In the rows, 100 means zero.
Rotation paths and how fast each direction turns (degrees each step)
Each turn is a multiple of 5 degrees from 10 to 175, or 0.
Each row of a path follows its step; steps can be skipped.

step 0: [101, 102,  90, 101, 102, 116, 122, 113,  89,  76,  90,  87,  96, 123,  85,
 105, 105, 121,  91, 106, 106,  83,  92,  84, 131,  90, 107,  92, 116,  99,
 115, 128, 111, 129, 103,  82,  75,  73,  66,  95, 131,  92, 100, 110, 108,
  56, 126, 103, 121, 125, 119,  87, 113,  82, 111,  86, 100,  92,  93, 127,
 105]
step 1: [ 87,  82, 111, 117,  69,  88, 114, 108, 108, 119,  97,  91,  93, 112,  87,
 102,  83, 124,  83,  93,  83,  69,  88,  87,  85,  87, 113,  93,  93, 136,
  96, 108,  95, 148, 106,  87, 138,  86, 134, 114, 114, 100, 110,  88,  99,
  90,  92, 101, 121, 104, 116,  95, 126,  84,  90,  85,  80,  75, 121,  98,
 105]
step 2: [126,  80, 110,  86,  95, 123,  86, 111,  76, 100,  80,  90,  79,  86,  79,
  98,  92,  83, 132, 119,  96,  89, 104, 114, 151, 119, 115,  91, 122, 104,
 102, 115, 109, 125,  92,  80, 125,  80, 125, 110, 121,  82, 115, 101,  86,
  88, 100,  89, 116,  87,  93,  92,  98,  78,  97,  79, 111,  93,  84, 121,
  87]
step 3: [113,  99,  91, 117, 121,  99, 105,  95, 101, 123, 110,  76, 118, 127,  86,
 102,  99, 117,  82,  90, 104,  96, 128,  76, 118,  77, 117,  62, 116,  93,
 104,  88,  98, 123, 131,  86, 116, 107, 111,  87,  95,  74, 122,  89, 101,
  58, 101, 108,  87,  97,  98,  83, 104,  73,  89,  63, 111, 105, 110, 119,
 103]
step 5: [116,  98, 125, 102, 104, 113, 119,  92,  88,  85,  88,  94, 100, 103, 114,
 112,  82,  93,  79, 114, 129, 127, 110, 106, 128, 107, 102,  83, 122,  78,
  74, 115, 104, 109,  95, 118, 107,  91,  99,  92, 120,  90, 117, 109,  70,
  68, 112, 108,  75,  89, 120,  72, 106,  91,  78, 104,  94,  86,  86, 150,
 112]
step 6: [ 99,  81,  84, 131, 101,  83, 139, 121,  95, 137, 110,  85, 107, 118, 103,
  94,  97, 117,  97,  98, 103, 107,  81,  62,  93,  69,  89, 106, 114,  96,
 112, 114, 110, 138,  97,  99, 107,  81,  85,  88, 130,  96,  96,  85,  81,
  66, 120, 120,  94, 108,  94,  83,  88, 117, 113,  98,  88,  85,  86, 106,
 101]
step 7: [106,  79, 117, 114,  67,  92, 109, 119,  96,  71,  99,  81,  99,  87,  93,
 123, 101, 107,  94, 126,  97,  88,  71,  91, 110,  98, 114, 108, 107, 115,
  97, 113,  94, 111,  88,  95, 108, 100, 110, 121, 121,  80,  96, 114,  95,
  97, 110, 100, 129, 118, 100,  81, 104,  73,  91, 117,  71,  55,  90, 137,
 128]
step 8: [ 81,  68,  87,  95,  92, 118,  91,  98,  97, 121, 106, 100,  97, 104,  86,
 119,  95,  94, 114, 100, 119,  87,  95, 107, 100,  88,  92,  69, 139,  86,
  92, 137,  89, 146, 101, 100, 105,  83, 110, 108, 124, 102, 126, 104,  57,
  68,  92, 104, 124, 106, 110, 100, 111,  94,  77,  73, 104,  94, 104, 108,
 107]
step 9: [121,  77, 109, 115,  95,  96,  86, 105,  98, 105, 109,  59,  99, 115,  90,
 107, 126, 100,  98, 101,  82,  77, 100,  84, 125,  65, 123, 110, 120, 114,
 125, 111, 126, 140, 103,  88, 130, 104,  88, 100, 100,  86,  85,  99, 115,
  78, 122,  89, 130, 109,  99,  91,  93,  81, 109,  84, 120, 102,  98, 113,
  79]
step 10: [101,  80, 122, 115,  74,  81,  94, 101,  88,  84, 103,  75, 100, 105,  91,
 102,  94, 111,  90,  83, 112,  99,  92, 109, 126, 108, 110,  75,  89, 100,
  93, 115,  90, 138, 115,  89, 123, 107, 151,  99,  90,  94, 138,  92, 103,
  92,  78,  78,  91, 106,  98,  72, 107,  79,  63, 112, 107,  99, 109, 119,
 108]
[ 89, 104,  96,  97, 111, 101, 101,  98,  97,  98, 104, 100,  98, 103,  94,
 101,  93, 100, 101,  97, 101, 101, 100,  96, 100,  95, 103, 100, 101,  97,
 103, 103,  99,  97, 105, 106,  98, 103,  91,  99, 108,  94, 101,  97,  99,
  91,  95, 102, 101,  95, 108,  98, 100, 100, 100,  98, 111,  97,  96,  95,
  97]  130
[107, 106, 104, 107, 104, 101, 100,  99,  96, 107,  97,  96,  95,  98,  96,
  95,  98,  92, 102, 105, 103, 101, 104,  96, 101, 103,  97,  92,  96, 102,
 100,  93,  95,  98, 106, 104, 103,  99, 100,  97,  98,  96, 106, 100, 108,
 100, 101,  98,  92,  90,  97,  97, 103,  93,  99, 102,  96, 104,  99,  95,
  93]  45
[105,  98, 101,  98, 108, 107,  99, 100,  99,  99,  98, 108, 104,  94,  97,
 104,  99,  98, 107, 100,  95, 100, 109, 110, 102,  98,  98,  96,  96,  96,
 100, 102, 102, 106,  97,  95,  98, 102,  94,  96, 100, 105, 105, 109,  94,
  97,  98, 108, 103,  95,  99,  93,  98, 102,  94, 106,  94,  98, 102,  98,
  98]  125
[ 96, 101,  95,  98, 101, 105, 104,  91,  94,  99, 100,  96, 102, 108, 100,
  96,  98, 102, 104,  99, 100,  98, 106,  97, 103, 101,  99,  92, 111,  96,
  99, 102,  90, 104,  99, 101,  94, 104, 103,  98,  96, 112, 101, 102, 103,
 100, 102, 101,  93, 104, 100, 105, 107, 100, 102, 101,  97,  97,  97,  99,
 107]  140
[102, 108, 105, 107,  99, 100, 108, 103,  98,  93,  99, 104, 102, 105, 107,
 100,  94,  92, 105, 100, 102, 102,  96,  96,  97,  98,  95,  98,  94,  98,
  89,  96, 101, 105,  96,  98,  92, 102,  97, 107, 104,  99,  99,  99, 100,
  96,  98,  98,  97, 106, 103,  97, 102, 108, 108, 100,  99,  97, 102, 103,
  94]  55
[ 99, 107,  96,  96,  97,  97, 103,  98,  95,  99,  97, 105,  98, 111,  92,
  98,  96, 108, 107,  94, 104,  90, 105, 104, 108, 102, 103,  98,  91, 101,
  97,  99, 108,  98, 100,  99, 108,  94, 102, 102,  96,  95,  98, 102,  98,
 103, 101, 103,  97, 101, 103, 104,  99,  97, 103,  99,  98, 103, 105, 100,
  99]  35

step 0: [116,  97,  66, 138, 127,  84, 110,  77, 110, 104, 122, 107, 118,  81, 101,
 131,  90,  85,  99,  74, 115,  78, 111,  96,  93, 102,  99,  76,  86, 100,
 105,  86, 101,  71,  84,  91, 102,  93, 106,  89,  65,  93, 110, 101, 103,
  94,  98,  83, 113, 107,  93,  91,  81, 112,  93, 106,  55, 107,  73, 127,
  74]
step 1: [100,  93, 108, 103,  83,  76,  75, 102,  92,  99, 133, 111,  81,  91,  78,
 116,  80, 117, 113, 117,  84,  87,  62,  70, 106,  94, 104,  94, 119,  95,
 103,  71,  97, 124,  91,  96,  99, 121, 104,  63,  88, 129,  86,  99,  86,
  90, 111, 114,  79,  84,  94, 110, 106,  87, 141, 107, 116,  89,  75,  81,
  91]
step 2: [ 63, 103, 115, 124,  76, 118, 115,  85, 103, 110, 116,  94, 119,  81,  73,
 110,  97, 112, 103,  84,  80,  98, 104, 122, 109, 116,  72, 120, 109,  86,
  84, 111,  87,  79,  77, 129, 120, 117, 131,  96,  87,  82, 109,  86,  82,
 107, 117,  73, 106,  88,  94,  93, 112,  77,  81, 118,  98, 102, 124, 127,
  94]
step 3: [ 87,  91, 115, 101, 130,  89, 107, 106, 139,  72, 135, 105,  86,  86,  90,
  98,  67,  74,  99, 104, 107, 123,  87, 115, 109,  87, 127, 103,  77, 111,
  92,  93, 110,  96, 125, 115,  81, 101, 102, 117, 110,  87,  74, 119,  81,
 115,  83, 121,  84,  79,  75,  82,  97,  70, 119, 103,  83,  93,  89, 100,
 112]
step 4: [ 68, 106,  92, 122, 119,  98,  91, 116, 113, 108,  78,  78, 100,  93,  82,
 105, 101, 117,  92,  86, 101,  75,  90,  94, 118, 120,  64, 113, 102, 112,
 114,  89, 118, 127, 105, 112,  86,  72,  96,  97, 106, 110, 138,  86, 126,
 111, 133, 131, 104, 119,  64,  92, 107,  79,  95, 103,  91, 122,  95,  98,
  85]
step 5: [114,  46,  85,  88,  91,  90, 107,  98, 123, 106,  97,  99,  93, 123,  63,
 120,  85,  80,  92, 102,  99,  70,  70, 141, 111, 113, 131,  88,  88,  90,
 104, 116,  89, 108, 127, 101, 105, 119,  93,  95,  91, 109, 101,  94, 105,
 127,  86,  85, 107, 111, 103, 102,  85,  96,  87,  99, 119,  80, 108, 114,
  76]
step 6: [ 92, 128,  79,  73, 110, 113, 108,  94,  91, 102, 113,  81,  65,  94,  85,
 114,  74,  93,  97, 105,  87, 125,  98, 111,  99,  77,  73, 100,  96, 116,
 103, 112,  94,  98,  93,  80, 128,  77, 111, 117,  69, 125, 125, 110, 107,
 125, 127, 115,  88, 109, 133,  78, 126,  86, 125,  98, 102, 100, 104,  97,
  99]
step 7: [ 88, 118, 105,  79, 110,  79,  78,  60,  94,  91,  95, 101, 101, 101, 104,
 106,  97,  91, 107,  73, 104,  68, 111, 102, 118, 122, 104,  96,  98,  83,
  93, 106, 105,  88,  84,  72,  97, 109, 105,  93, 101,  94, 116, 122,  97,
 113,  72, 101,  97,  82,  79,  92,  97,  72,  74,  36, 105,  91,  84, 127,
  89]
step 8: [119,  83,  75,  94, 114, 103, 102, 110, 127, 116, 115, 121,  80, 112,  85,
  91,  90, 127,  86,  71,  67,  74, 127,  97,  90,  90,  98, 110,  75,  91,
 135,  84,  96,  76,  76,  87, 101,  85,  86,  90,  89, 119,  78,  89, 103,
  82, 101, 127,  88,  72, 108, 102,  93,  80, 122, 124,  89, 102, 103, 105,
  91]
step 10: [ 72,  79, 107, 109,  96, 121,  98,  92, 112,  83, 130,  95, 104, 132,  90,
  96,  77, 109, 132,  97,  84, 104, 103, 138,  93, 107, 104, 103,  91,  72,
 103, 124, 103, 107,  74, 124, 112,  95, 115, 126,  71,  92,  91,  87, 119,
  83,  79,  88,  82, 105,  93,  97,  91,  95, 115,  82,  69, 126,  78,  80,
 107]
[103, 101,  99, 107,  98, 104,  97, 107, 105,  98, 103,  99, 106,  98, 103,
 101, 103,  95, 102, 104, 102,  95,  89,  96, 102, 103,  97,  99,  98,  96,
 100, 104,  94,  98,  94, 105, 109,  99, 101,  97, 103,  96,  98, 100, 100,
  92, 102,  99,  93,  91,  96,  86, 100, 106, 105, 100, 100, 102, 100, 100,
 104]  40
[ 98,  97, 110, 106, 103, 100,  98, 101,  95,  99, 101, 100, 109,  97,  96,
  98,  95, 104, 102, 103,  99, 102,  98,  94,  93,  96, 109, 105,  97, 105,
  99,  89, 103,  98,  97, 110, 104, 105, 108, 102,  93,  95, 102,  99,  98,
 102, 105, 100,  99, 102,  96, 102,  97, 104,  97, 105, 101,  99,  94,  99,
  96]  35
[101, 102, 101, 106, 104, 102, 102, 106, 106, 101, 106,  96,  98, 101, 104,
  89, 103,  99,  97,  98, 102, 105, 104, 104, 100, 102, 103, 108,  96, 101,
 108, 103, 101, 101,  94, 106,  94, 107,  97,  98, 105, 101,  99, 110, 105,
 100, 102,  99, 102,  98,  91, 106, 105,  99, 102,  98, 103, 100, 108,  98,
  94]  65
[ 97,  97, 102,  97, 109,  95, 106,  99,  98,  96,  95, 106, 101,  94,  96,
 104, 104, 100,  93, 110, 104, 100,  94, 101, 103, 104, 103, 109,  98,  99,
  95, 106,  99,  99, 105, 106,  98,  98, 102, 100, 103, 105, 108,  96, 106,
 107, 102,  99, 106,  91, 100, 100, 102,  94, 106, 103, 101, 101, 102, 100,
 103]  35
[100,  91,  96,  97, 100, 106,  94, 104,  97,  95, 105, 107,  93, 103, 101,
  98, 101,  98,  97, 107,  99, 107,  97, 106, 104, 105,  99, 102, 101, 103,
 107,  94, 102,  98,  97, 100, 102, 108,  98,  98,  97, 100, 101,  91,  97,
 101,  94, 110, 104,  98,  99, 100, 104, 104,  99,  94,  94,  95,  95,  97,
 107]  160
[ 97,  95,  99, 102, 100, 109,  97, 105, 103, 100,  99, 103, 108, 106,  92,
 100,  95, 107,  99, 101,  98, 101, 103, 107,  99,  94,  94, 103, 100, 105,
  97, 103, 104, 104, 105, 102,  90,  93, 101, 100, 112,  92,  99, 101, 104,
  97,  98,  99, 100, 100,  96,  99,  98, 100, 102, 102, 101,  97,  94, 103,
 106]  60
[ 98, 101, 103, 101,  93,  90, 109,  95, 113,  96, 106,  98, 105,  99, 101,
  97,  99, 101, 104, 107,  99, 107,  99,  98, 100, 101,  92,  96, 110,  99,
 101, 102, 108, 101, 104, 105, 100, 102, 102,  94,  97, 101, 100,  95, 101,
  95,  95, 102, 101,  99,  95, 101,  97,  98,  97, 108,  97, 100, 101,  97,
 102]  40
[100,  94,  99,  94,  99,  94,  94, 103, 110, 107, 105, 106, 104,  98, 104,
  97, 101,  98,  96,  96, 106,  99, 106,  95,  97, 108, 104,  97, 101,  99,
 101,  92,  98, 104,  98,  99, 102,  93, 100,  96, 108,  98, 112,  96,  96,
  99, 103,  98,  99, 104,  99, 102,  98,  96, 107,  97,  99, 106,  94,  99,
  98]  100
